In the data rows, the value 128 means zero.
Here are some points:
131 80 132 187 92 98 124 46 126 134 148 129 202 132 16 199 105 106 120 117 151 108 130 134
108 77 106 208 105 97 122 28 0 126 146 166 169 147 73 126 108 147 92 125 123 117 124 77
96 182 149 144 75 143 126 151 196 113 159 181 120 122 155 46 121 119 122 93 99 52 158 103
90 229 169 65 176 170 152 113 180 113 121 125 96 101 152 95 125 124 52 83 115 121 138 64
134 176 101 53 196 144 126 157 159 111 138 154 39 115 156 91 126 109 91 178 114 128 124 168
143 73 108 186 129 1 168 139 34 145 105 189 118 119 5 216 178 134 47 107 135 131 138 64
129 66 105 141 122 69 145 46 25 118 146 130 175 104 75 250 110 102 131 153 91 93 99 109
107 80 156 136 151 99 156 64 11 124 147 145 193 123 56 188 125 118 117 99 131 95 115 114
186 70 142 146 124 71 126 83 0 107 144 114 146 82 69 227 127 103 98 129 171 140 100 135
132 175 160 41 179 164 124 131 164 107 131 151 37 122 188 75 148 152 69 154 143 150 107 117
133 192 144 7 188 162 141 136 188 117 109 133 42 131 170 70 126 116 98 124 105 169 108 144
99 147 114 92 29 121 89 113 126 150 95 76 176 170 123 198 154 115 147 161 106 69 118 123
169 129 91 91 203 171 106 172 200 148 119 103 103 148 195 86 94 133 145 138 113 173 100 123
Here are 17 more points, each followed by its number:
167 132 127 187 100 120 119 163 211 128 152 111 145 127 206 104 135 158 169 134 173 165 148 152 0
103 174 96 78 177 126 77 128 204 133 128 167 35 123 196 42 147 152 129 137 152 161 123 170 1
109 75 113 121 128 142 158 128 44 132 97 133 126 140 88 164 145 159 133 129 100 125 89 138 2
171 191 126 82 173 165 123 138 126 138 87 88 117 120 174 77 105 153 115 137 92 139 139 124 3
152 132 147 84 153 162 123 156 211 138 135 129 30 110 196 53 119 109 87 102 107 108 105 137 4
136 94 97 116 126 77 123 151 35 107 111 136 147 120 64 178 166 146 107 88 108 125 130 167 5
158 129 120 126 190 162 122 147 165 116 112 112 91 136 166 125 113 149 125 172 155 185 102 130 6
118 123 126 111 138 163 98 141 126 143 148 129 81 120 205 39 125 118 133 132 132 100 174 170 7
121 120 123 196 72 106 139 162 199 148 107 138 180 122 197 34 122 130 189 113 146 164 138 139 8
93 108 140 168 109 119 123 102 105 135 104 126 136 144 80 173 127 95 69 129 100 142 133 88 9
137 129 164 76 195 179 112 173 182 113 120 122 131 150 184 53 132 143 108 116 83 140 123 130 10
155 104 119 159 58 109 165 189 185 136 87 129 202 145 126 177 142 126 183 148 139 118 109 156 11
146 152 90 129 86 120 156 149 192 104 97 124 131 117 106 170 127 125 196 127 125 90 80 143 12
142 191 153 168 143 123 113 160 173 148 150 90 155 131 188 92 164 135 202 93 162 173 189 150 13
162 92 87 191 163 126 161 112 46 141 157 151 122 132 80 180 131 115 105 133 132 119 148 96 14
131 121 106 152 121 107 171 185 126 127 117 150 85 168 79 137 104 138 129 142 165 112 103 173 15
135 112 157 178 58 144 96 136 199 135 151 90 127 130 208 126 125 133 162 104 138 197 193 163 16
Which two of these numbered points are nearest to each point below, looking only along the 7 directions in which the first points spread most? Their numbers follow each, nearest first.
129 248 104 66 186 156 167 107 93 135 100 72 134 103 190 96 125 135 172 113 60 117 160 108 > 3 10
144 126 132 144 124 96 172 201 237 136 115 77 210 156 118 163 156 136 216 151 164 130 137 159 > 11 12
110 170 130 58 173 154 89 130 218 147 170 143 81 129 172 75 142 121 92 136 141 176 152 149 > 4 10
143 70 101 169 126 144 132 174 118 106 90 150 117 113 121 151 151 105 81 152 135 149 144 96 > 15 14
136 157 132 140 129 173 106 183 195 135 128 123 162 140 133 94 109 121 188 112 131 147 178 120 > 13 16
94 52 147 140 51 168 83 0 21 129 173 135 121 157 88 198 125 132 84 150 115 160 112 90 > 2 14
162 83 116 173 91 116 113 78 126 133 92 149 103 134 78 190 148 156 47 129 149 146 137 100 > 9 5
70 138 105 126 141 165 97 172 142 128 173 144 93 109 133 64 127 136 124 146 142 133 166 133 > 7 13
121 44 118 116 120 126 106 149 111 148 99 127 82 101 100 109 165 121 148 155 95 183 130 165 > 15 2
